Here are some points:
[ 1.13  0.74  1.82 -2.08  0.05 -0.59 -1.42 -0.25  1.1   0.48 -0.54 -1.05  0.04  0.81  0.12 -0.46  0.2  -0.17  0.22 -1.43 -0.75 -0.88  0.57]
[ 0.58  1.14 -0.6  -1.53 -0.33 -1.31 -0.88 -0.39  0.8   0.15 -0.68 -2.46  0.81  0.18 -0.11 -0.21  0.23 -0.43  0.31 -0.16 -0.36 -1.08  0.68]
[ 0.82  1.79  0.74  2.1  -0.65  0.18 -1.2  -0.43  1.   -0.01 -0.76 -2.34  0.57  0.22 -0.16 -0.48 -0.29  0.09 -0.51  0.88 -0.77  0.31  0.81]
[ 1.08  0.62  1.23 -0.5  -1.12 -0.99 -0.75 -0.47  0.69  0.07 -1.16 -2.08 -0.29 -0.96 -0.04 -0.35 -0.2   1.22  0.59  1.86 -0.66  0.91  0.83]
[ 1.03  1.43  2.27  0.24 -0.75 -0.04  0.48 -0.43  0.79  0.09 -0.86 -1.77 -0.1  -1.49  0.06 -0.27 -0.05  2.5  -0.7  -2.07 -1.08  1.06  0.68]
[ 0.56  1.14  2.1   1.15 -0.82  0.39 -1.14 -0.99  0.58 -0.29 -0.81 -0.93  0.82  1.16  0.3  -0.28 -0.23  1.08  0.13 -2.9  -0.43 -1.94  0.2 ]
[ 0.72  0.56  0.   -0.04 -0.98  0.37 -0.11 -0.82  0.65 -0.19 -0.79 -0.11  0.24 -0.13  0.13 -0.46 -0.24  1.39 -1.31 -0.26 -0.89  1.32  0.34]
[ 1.17  0.74  0.58  0.65 -1.32  0.14 -1.48 -0.65 -0.05 -0.09 -1.27 -1.61 -0.33 -0.52  0.11 -0.5   0.37  0.61 -0.41 -0.76 -0.74 -0.22  0.67]
[ 1.03  0.21  0.3   0.88 -1.36  0.96 -0.9  -0.49  0.29 -0.18 -1.17 -0.11 -0.41 -0.4   0.28 -0.54 -0.01  0.57 -0.52 -2.93  0.02 -0.13  0.8 ]
[ 1.1   0.8   1.83 -1.11 -1.65  0.58 -1.04 -0.51  0.38  0.28 -1.34 -0.39 -0.36 -0.94  0.02  0.46  0.15  0.8  -1.44 -2.36 -1.48 -2.61  0.87]
[ 0.67 -0.23  0.77 -0.98 -1.12  0.49 -0.94 -0.63  0.73  0.04 -1.06  0.31 -0.7   0.09  0.41 -1.67 -0.28  0.68  0.54 -0.84 -0.45 -0.66  0.35]
[ 1.19 -0.16  0.21 -0.68 -1.03  0.21 -0.35 -0.28  0.47  0.26 -1.3  -0.95  0.04  0.1   0.46 -0.28 -0.04 -1.84 -0.59 -0.9  -0.45 -0.68  0.45]
[ 1.18 -0.15  1.83 -0.86 -1.26  0.18 -0.32 -0.13  0.16  0.35 -1.28 -0.88 -0.81  0.13  0.21 -0.37  0.22 -0.06 -1.18  0.75  0.59  0.27  0.28]
[ 1.29  0.13  0.27  1.5  -1.53  0.14 -0.07 -0.11  0.8   0.36 -1.61  0.27 -0.46 -0.99  0.37 -1.01  0.36  1.25 -0.79 -2.47 -1.06 -0.09  0.62]
[ 1.36 -0.05  0.63  1.21 -1.44 -0.44 -1.4  -1.14  0.61  0.46 -1.54 -0.19 -1.26 -1.25 -0.28  0.45 -0.07  4.2  -0.12  0.44  0.42 -0.06  0.68]
[ 0.88 -0.7   0.54 -2.17 -1.38  0.08  0.07 -0.85  0.18  0.5  -1.38 -1.27 -0.39 -0.66  0.03  0.02 -0.55  2.43 -1.2  -1.8   0.    0.67  0.14]
[ 0.96 -0.51 -0.48 -2.22 -1.25 -0.61  1.1  -0.81  0.22  1.05 -1.33 -0.5  -1.05  0.68  0.04  0.16 -0.2   0.54  0.37 -1.24 -0.28  0.42  0.31]
[ 1.05 -0.42 -0.38  0.55 -1.16 -0.4   0.47 -0.92  0.34  0.73 -1.13 -0.14 -0.44 -0.12  0.04 -0.64 -0.55 -1.5  -0.59 -0.73 -0.35 -0.78  0.41]
[ 0.94 -0.98 -0.38 -0.54 -1.03 -0.07 -1.35 -1.02  0.81  0.78 -1.29 -0.49 -0.74  0.14  0.04 -0.04 -0.27 -0.57 -0.48  0.08  0.3  -0.33  0.04]
[ 1.37 -1.14 -1.46 -0.2  -1.48 -0.28 -0.32 -1.02  1.    0.77 -1.32 -0.45 -1.02  0.05  0.07  0.73 -0.16 -1.58  0.38 -2.4  -0.14 -0.08  0.15]
[ 1.39 -0.02  2.04  0.92 -1.16 -0.27  0.01 -1.11  0.31  0.81 -1.42  0.25 -0.45  0.1  -0.01  0.54 -0.04 -0.22 -0.67 -0.68 -0.07 -0.14  0.17]
[ 0.99 -0.52  0.29 -0.79 -1.22 -0.53 -0.31 -1.22  0.65  0.45 -1.16  0.01 -0.28 -0.05  0.11 -0.3  -0.58  0.44 -0.03  1.61 -0.19  0.49  0.1 ]
[ 1.41  0.46 -0.67  0.63 -1.18 -0.24 -1.11 -1.05  0.47  0.54 -1.29 -1.52 -0.49 -0.46 -0.03  0.18 -0.02  0.18  0.02 -1.18  0.15  0.02  0.06]
[ 1.29 -0.19  0.1   2.62 -1.16 -0.58  0.   -0.8   0.82  0.6  -1.27  0.12  0.25 -0.71  0.22  0.64  0.09 -0.38  0.49 -3.02  0.05 -1.43  0.22]
[ 1.15  0.26  1.28 -0.24 -1.31 -0.06 -1.54 -1.12  0.67  0.55 -1.43  0.09 -1.09 -0.38 -0.02 -0.38 -0.08  0.86 -0.13 -0.23  0.68 -1.16  0.13]
[ 1.08 -0.61  0.25 -0.28 -1.34 -0.18  0.31 -1.2   0.36  0.73 -1.49 -1.02 -0.66 -0.89  0.05  0.03 -0.15  0.76 -0.16 -1.84  0.01 -1.73  0.11]
[ 1.51 -0.47  1.92  0.68 -1.26 -0.53  0.26 -0.92  0.03  0.74 -1.59 -0.91 -0.61 -0.58 -0.22 -0.49 -0.07 -0.65  0.23 -1.56 -0.55  0.26 -0.01]
[ 1.5  -0.41  1.59 -0.75 -1.13 -0.43  0.18 -1.13  0.51  0.56 -1.34 -2.1  -0.55  0.03 -0.2   0.16 -0.24 -0.19  0.69 -0.32 -0.17 -2.55 -0.05]
[ 1.44 -0.03  0.98 -0.06 -1.16  0.36 -0.82 -0.98  1.21  1.03 -1.09 -1.55 -0.52  0.58  0.6  -0.1  -0.02 -0.89 -0.04 -0.38  0.05 -1.04  0.52]
[ 1.5   0.37  1.02 -0.37 -0.98 -0.26 -0.86 -1.    0.64  0.67 -1.02 -0.63 -1.07 -0.47  0.57 -0.36 -0.32  1.09  1.13  3.25 -0.03 -0.87  0.27]
[ 1.97  0.1  -0.92 -1.1  -1.3  -0.31 -1.55 -0.92  1.16  0.79 -1.33 -1.49 -0.76 -1.33  0.29  0.35 -0.24  0.27 -0.07 -0.7  -0.31 -0.08  0.62]
[ 2.25  0.13  1.37  2.48 -1.24 -0.44 -1.19 -0.86  1.22  0.85 -1.48  0.14 -0.75 -1.64  0.23 -0.13 -0.28  0.58 -1.18  1.18  0.61 -0.7   0.38]
10 more points follow, each with its number after it:
[ 1.87  0.45 -0.2  -1.6  -1.37 -1.03 -0.54 -0.93  1.7   0.72 -1.47 -0.12 -0.32 -0.61  0.26  0.45 -0.15  0.17  1.11  1.04  0.61 -0.99  0.32] 0
[ 1.25  0.21 -0.06  1.74 -0.64  0.36 -0.45 -1.04  0.88  0.52 -0.95  0.33  0.1   0.04  0.61  0.1  -0.13  0.45  0.85  0.54  0.57 -1.67  0.25] 1
[ 1.16  0.23 -1.44  1.15 -0.82 -0.15 -1.21 -1.07  0.3   0.23 -1.15  0.32  0.67  0.    0.25 -0.09  0.09  0.39  0.72  0.06  0.18  0.79  0.04] 2
[ 1.56  0.68 -0.27  3.81 -0.9  -0.51 -1.74 -0.74  1.24  0.4  -0.95  0.28 -1.71  0.66  0.58 -0.03  0.46  4.3  -0.03  0.16  0.38 -1.39  0.33] 3
[ 0.92 -0.2   0.97 -1.65 -0.72  0.57 -0.11 -0.73  0.88  0.18 -1.05 -0.9  -0.29 -0.37  0.72 -1.14 -0.17  2.03  0.74 -1.02  0.04 -1.02  0.18] 4
[ 0.84  0.36  0.92 -0.74 -0.54  0.34 -0.23 -0.66  0.92  0.21 -0.86  0.25 -0.52  0.76  0.47 -0.11  0.03  1.95  0.06 -2.72 -0.43 -0.63 -0.16] 5
[ 1.24  1.04  0.21  1.81 -0.81 -1.15  0.91 -0.69  1.    0.5  -1.25 -1.34 -0.34  0.23  0.11 -1.08  0.59 -0.07 -0.37 -1.39 -0.63 -0.1   0.36] 6
[ 1.29 -0.09  0.48 -0.38 -1.03 -0.42 -0.61 -0.63  0.38  0.26 -1.28  0.25 -1.09  0.46  0.18 -0.98  0.24 -0.6   1.06 -1.11 -0.19 -0.01  0.09] 7
[ 1.54  0.05  1.75 -2.38 -0.93  0.01 -0.58 -0.63  0.19  0.52 -1.47 -0.17 -1.39 -0.4   0.46 -0.14  0.    0.65 -0.03 -1.35 -0.1   2.03  0.13] 8
[-0.05  0.83 -0.1   0.32 -0.48  0.07  0.37 -0.39 -0.23 -0.03 -0.97  0.13  1.18 -0.35  0.2  -0.35  0.18  1.67 -0.32 -2.56 -0.51  0.02 -0.1 ] 9
Which two of these numbered points are nearest to each point below, looking only along the 4 directions in which the first points spread most? Their numbers follow each, nearest first.
[-0.85 -0.87 -0.64  0.62 -1.   -0.03 -0.37  1.95 -1.13  1.16 -0.51  2.68  0.58 -0.25  0.47  1.23  0.    0.65 -0.99 -0.35 -0.66  1.41 -0.08] > 2 7
[-0.91  0.64 -1.73  0.76  0.39 -0.34  0.13  0.23 -1.02  0.01  0.27 -0.98  0.33  0.64 -0.5  -0.39  0.2  -0.35  0.27 -0.76 -0.35 -0.14 -0.47] > 7 6
[-0.68 -0.61  1.12 -0.34 -0.65 -0.86 -0.98 -0.36  0.05 -0.76 -0.47 -0.13 -0.33 -0.67 -0.37 -1.37 -0.24 -2.91 -0.21 -0.08  0.05 -3.1  -0.9 ] > 7 6
[-0.84  0.8  -0.92  2.31  0.14 -0.78 -0.16  0.42 -0.56 -0.08 -0.11 -0.52 -0.34  0.05 -0.47 -0.35  0.04 -0.39  0.37 -2.08 -0.78  0.73 -0.9 ] > 6 7
[ 1.01  1.41  1.26  0.99 -0.76 -0.34  0.16 -0.09  0.26  1.31 -1.64 -2.58  0.41  1.09 -0.44  0.2   0.83  3.62 -0.71  0.57 -0.38 -0.26  1.05] > 4 6
[-1.18  0.62 -1.62  1.2   1.4   0.41  0.52  0.73 -1.68 -0.04  0.96 -0.2   0.57 -2.83  0.01  0.49  0.31  0.81 -0.08  2.19 -0.1  -0.53 -0.32] > 2 1
Now 10 new points, numbered from 0 again:
[ 0.69  1.    0.7   0.87 -0.75  0.96 -0.3  -0.39  0.54  0.29 -1.12 -1.98  0.48  0.81 -0.12 -0.76  0.44 -1.18 -0.56 -1.09 -0.97  0.01  0.36] 0
[ 0.44  0.05  1.51 -0.96 -0.67  0.25 -0.11 -0.29 -0.46  0.04 -0.64  0.21  0.05 -1.47  0.01 -1.46  0.33  2.15 -0.19 -1.48 -0.53  0.95  0.03] 1
[-0.78 -0.45  0.11 -0.62 -0.65  1.25 -0.05  0.1   0.17 -0.53 -0.89  1.28  0.65 -0.65 -0.6  -0.34  0.56  1.65 -0.02 -0.22 -0.43 -1.94 -0.75] 2
[-0.48 -0.3  -0.16 -0.63 -1.68  1.22  0.4   0.63 -0.66 -0.24 -0.92  1.13  0.02 -2.03 -0.26 -0.17  0.34 -0.17 -0.56  0.01 -0.66  0.44 -0.53] 3
[-0.5  -1.32 -1.48 -0.37 -1.46  1.21  0.85  0.56 -0.67 -0.25 -0.81 -0.99 -0.17 -1.1   0.36  0.2   0.18  0.87 -0.46 -0.1  -0.82  0.22 -0.28] 4
[-0.66 -0.55  2.06  0.75 -1.58  1.14  1.12  1.19 -1.09  0.01 -0.78  0.2   0.17 -0.1   0.43  0.21  0.14  0.66 -1.19 -0.25 -0.24  0.37 -0.12] 5
[-0.84 -1.42  0.62  1.95 -1.7   1.18  1.16  1.34 -1.04  0.12 -0.82 -0.01  0.46  1.33  0.43  0.09  0.15  1.6  -2.46  1.44  0.42 -1.43 -0.08] 6
[-0.48 -1.25 -0.74  3.86 -1.94  0.78 -0.44  1.79 -0.33  0.13 -1.51  1.    0.1   0.51  0.26  0.63  0.06 -0.25 -0.72 -0.86 -0.24 -1.61  0.87] 7
[-0.77 -1.49 -0.76  0.46 -1.61  1.21  1.05  1.79 -0.98  0.46 -0.65  2.64  0.39  0.66  0.34  1.08 -0.21  0.37 -0.45 -0.84  0.06  0.31  0.4 ] 8
[-0.79 -1.49 -1.31  1.36 -1.25  0.81  0.59  1.99 -1.02  0.82 -0.19  3.08  0.66  0.14  0.25  1.01  0.19 -1.68 -1.39 -1.06 -0.37  0.41 -0.11] 9
The same question for these:
[-0.71  0.18  0.    0.45 -0.7   0.01 -0.34 -0.45 -0.24 -1.26 -0.47  1.04 -0.55 -0.55 -0.35 -0.53 -0.29 -0.66  0.85 -0.82 -0.21 -2.49 -0.93] > 0 2
[-1.35  0.34 -1.99  0.71  1.62 -0.61  1.16  0.61 -1.65 -0.64  1.31  0.75 -0.46 -0.1  -0.25  0.02 -0.31 -2.38  0.1   0.65 -0.21  0.64  0.14] > 3 4
[-0.91  0.24  0.26 -0.4   2.11  0.76  0.95  0.76 -2.44 -0.74  1.65  0.74  0.91 -0.95 -0.6  -0.15 -0.27  0.43  1.22  1.23  0.08 -0.53  0.12] > 2 5
[-0.64 -0.1  -2.28 -1.59 -0.17 -0.95 -0.44  0.22 -0.13 -0.99  0.16  2.13 -0.24  0.22 -0.51 -0.5   0.38  0.27  2.37  0.21 -1.15  0.49 -0.44] > 4 3
[-1.24 -0.48 -0.66 -0.71  0.01 -0.82 -0.41  0.14 -0.33 -0.62  0.37  0.39  0.85  1.27 -0.36 -1.14 -0.15 -0.49  1.39  0.27 -0.85 -1.97 -1.03] > 0 2
[-0.42  1.25  0.47 -0.76  1.11 -0.69  0.07  0.89 -1.71  0.24  0.83 -0.51 -0.33  0.27 -0.07 -1.07  0.35  0.45  1.06  1.7   0.18  0.25  0.5 ] > 2 6
